Each row has a name. After each piece below comes the name of the row it's from, unless a question asks for something else. Each question is about the rows just above it.

manam: [168 180 174  36 142  31  19 162  19 167 101 157  50  27  94 230 130 113
 142  31  21  37 148]
tutes: [122 121 120 130 124 130 130 121 131 122 126 123 130 132 125 117 125 125
 125 129 131 130 122]
rili: [127 129 131 115 124 116 116 129 114 127 122 125 116 113 124 134 123 123
 124 117 114 116 128]
tani: [130 128 128 127 129 128 127 129 128 131 128 130 128 127 128 131 129 130
 130 128 129 127 130]
Kosil: [119 111 105 147 125 145 146 112 150 121 130 124 147 155 124 100 129 132
 127 146 154 149 117]
zad: [125  73 161  84  85 183 125 180 168 147  88  66  77  15 199 173  62 179
  98 194 169  73 221]
Teni: [134 116 124 116 131 123 128 115 127 129 113 124 124 114 122 116 127 117
 117 125 129 114 123]
kug: [ 88 147  73 168  98 161 183  62  73  77 125 179 169  66 173  85 221 194
 125  85  15 180 199]
lus: [128 130 126 125 129 122 123 125 122 127 127 130 126 128 123 128 129 124
 128 121 122 126 124]
bupo: [122 120 119 130 123 130 130 120 131 122 125 123 130 132 124 117 124 125
 124 130 132 130 122]
kitiz: [133 139 119 132 141 113 119 121 119 131 132 146 133 144 108 128 140 122
 137 110 119 131 113]
Zor: [ 97 105  86 197 124 175 198  86 185  91 153 119 191 221 130  43 141 118
 122 171 182 199  85]
[128 116 114 117 124 123 123 134 124 113 116 125 122 127 114 129 116 116
 124 115 131 129 127] is which row reordered?  rili
Which row holds these entries in another order? [180  66 183  62 125 169 168 161  15 147  73 221 199 194  98 179 173  77
 125  85  84  88  73]  zad

Rone: [134  72 202 121 128 123 138 146  76  55 144  61  94 167  70 204 128 197
 127 148  68 144 130 200  69 199 124 147 144 141  61 129]
bok: [128 127 129 123 144 197 144 128 146 204 167 134  70 141  76  72  55 124
 199 202  61  69 200 122 148 147  68 138 130 144  61  94]
matad: [204 144 146 127 202 123  69 141 128  76  61 144  61 147  70  93  68 138
 167 129 130 199  55 197  72 134 144 128 121 200 148 124]
Which row holds these entries in another order? [123 124  72 197 134  94  61 147 204 121  68 127  76 202 130 144  61 200
 144 199 148 167 128  55  69 144 138  70 141 129 128 146]  Rone
[204 129 199 141  93 144 134 148 128  68  61  70 130  61  69 202 127 128
 123 167  55  72 200 124 138  76 121 144 144 197 147 146] is which row reordered?  matad
Which row holds these entries in another order? [ 72 134 144 128 121 200 148 124 204 144 146 127 202 123  69 141 128  76
  61 144  61 147  70  93  68 138 167 129 130 199  55 197]  matad
Put [124 148 200 121 128 144 134  72 197  55 199 130 129 167 138  68  93  70
 147  61 144  61  76 128 141  69 123 202 127 146 144 204] back in order: which row is it?  matad
Which row holds these entries in another order? [ 94 128 127 129 123 144 197 144 128 146 204 167 134  70 141  76  72  55
 124 199 202  61  69 200 122 148 147  68 138 130 144  61]  bok
[129  61 204  70 147 144 197 167  72 121 141  69  61 123  76 148 200 134
 138 144 144 146  55 202 128  68  94 127 124 130 199 128] is which row reordered?  Rone
[129  61 141 144 147 124 199  69 200 130 144  68 148 127 197 128 204  70
 167  94  61 144  55  76 146 138 123 128 121 202  72 134] is which row reordered?  Rone

Lis: [105 128  84 154 189 146  50 158  65]
sadaz: [139 162 155 171 130 162 170 129 171]
kis: [143 138 101  73 118  78 204 129  63]
viku: [189 154 105  84  50 157 146  65  56]
Kino: [202 186 146 144 164 154 153 158 159]
Bagu: [189 154 105  84  50 157 146  65 128]
Vimo: [113 155  24  68 114 177 185 176 207]
vufig: [146 172 186 137 173 202 152 165 144]
sipem: [138  73 119 143 204  63  78 101 129]
Vubak: [202 186 146 144 164 172 152 137 173]
[ 63  73  78 101 119 129 138 143 204] is which row reordered?  sipem
Which row holds these entries in another order? [171 129 170 162 130 171 155 162 139]  sadaz
Put [128  65 146 157  50  84 105 154 189] back in order: which row is it?  Bagu
Put [173 137 152 172 164 144 146 186 202] back in order: which row is it?  Vubak
[ 50  65  84 105 128 146 154 158 189] is which row reordered?  Lis

romeg: [117 213 159 110  82 108]
pegur: [125 194 131 141  82 108]
mus: [ 63 134 156  27 173 110]
Zibat: [113 185 110 131 160  84]
tir: [134 147 166  89  73 133]
Mimor: [102 120 117 159 157  92]
zat: [117  91 159 120 102 157]
Sos: [113 119 103 141 170 114]
feg: [134 110 173  27  63 157]
lod: [114 169 103 141 119 113]
guv: [117  91 159 110  82 108]
Which row holds these entries in another order? [159 102 120 157  91 117]  zat
Put [ 92 102 120 117 159 157] back in order: which row is it?  Mimor
Put [103 113 114 119 141 170] back in order: which row is it?  Sos
Which row holds these entries in another order? [108  82 110 159  91 117]  guv
[173 110 134  63 157  27] is which row reordered?  feg

Feki: [213 120 179  99]
Doru: [146 102 186 125]
koreg: [179  98 120 213]
Votup: [228  42 102 155]
kito: [130 148 114 165]
Sezof: [128 145 146 110]
kedog: [174 201 120  81]
[ 98 213 179 120] is which row reordered?  koreg
Which row holds these entries in another order? [ 99 120 179 213]  Feki

vena: [152 107 163 117 149 170 128 123 123 176 169 159 183  82 114 135 223  90
 129  34  76  92 128 175 161 152 107  92 123  92 197 142 122 130  80]
ragi: [ 83 167 132 133 103 159 121 123 133 104 151 114 125 128 106 129  93  94
 121  92 164  76  37 144 115 138 119  82  44 188 142 206  97 120 106]
Ril: [197  82 149 142  34 135  92 122 123 175 152 107 128 161 169 123 152  80
 117 170 159 223 176  92 183 123 129 114 130 128  90  92 107 164  76]
nipef: [159 103 123 135 206 128 236 149  80 152 197 210 136  72 103 117 150 141
 110 153 123 146 129 124 147  99 147  82  83  62 201 102 221  82 201]
Which row holds these entries in another order? [128 159 141  62 210 110 135  82 123 102 201 147 103 146  82  99 136 152
 149  83 150 103 124 206  80 197 153 129 117 201 123 221 147  72 236]  nipef
Put [223 135 142 129 128  92 130 161 107  92 149  76 183 114 169  34 175 123
 152 123 128  80 170 117 123 122 107 176  92 197 152 163  82  90 159] back in order: which row is it?  vena

sunam: [ 79  84 212 126 111 118 100 129 175 164 148 145 112  84 161 105 113 133
 137 101 120 137 105 158 165 143 139 211 103 138 155  87 162]
vokur: [170 134  70 130 108 126 138 135 191 120 107  66 144 127 103 118 133 130
 136 114  93 145 134  69 188 135  98 118 110 132 163 129 111]
pako: [ 76 151 211 169 136  63 118 111 108 179 152 149 125 117  97 103  93 116
 152 109 117 177  79  92 131  83 126 132 132 114 118 101 200]
tef: [ 91 126  90 147 148 116 170  78 104 106 141 159 160 118 122 156  99  64
 141 125 147 169 134 120 106 133 117 184 144 147  98 103 155]
suzaf: [125 126 108 139 103 107 129 115 185 114  95 123 156 107 125 115 145 157
 121 144 116 131 157  90 160 142 144 119 126 142 183 104  98]
Buze: [ 99  86 158 105 123 106 136 167 131 140 148 119 141 130 138 101 125 143
 164 123 120  81 137 103 167 132 131 184 127 114 157 106 157]
Lebe: [164 162  87 138 129 148 145 165 137 161 213  84 101 111 105 112 113 103
 143 100 105 211 133 158  79 126 118 175 120 139  84 137 155]
liku: [109 164 109 107 117 116 108 137  75 149 132  84  97 120 120 152 138 103
 169 126 166 130 132 140 145 114 135 135 128 129 189  99  92]
Which row holds these entries in another order? [137 155 164 162  87 138 129 148 145 165 137 161 213  84 101 111 105 112
 113 103 143 100 105 211 133 158  79 126 118 175 120 139  84]  Lebe
Put [158 211 133 161 105 164 212 137 145 129 139 111  87 165 162 126 175 101
 148 138 105 137  79 113 120  84  84 143 100 103 118 155 112] back in order: which row is it?  sunam
Which row holds these entries in another order? [142 183 104  98 125 126 108 139 103 107 129 115 185 114  95 123 156 107
 125 115 145 157 121 144 116 131 157  90 160 142 144 119 126]  suzaf

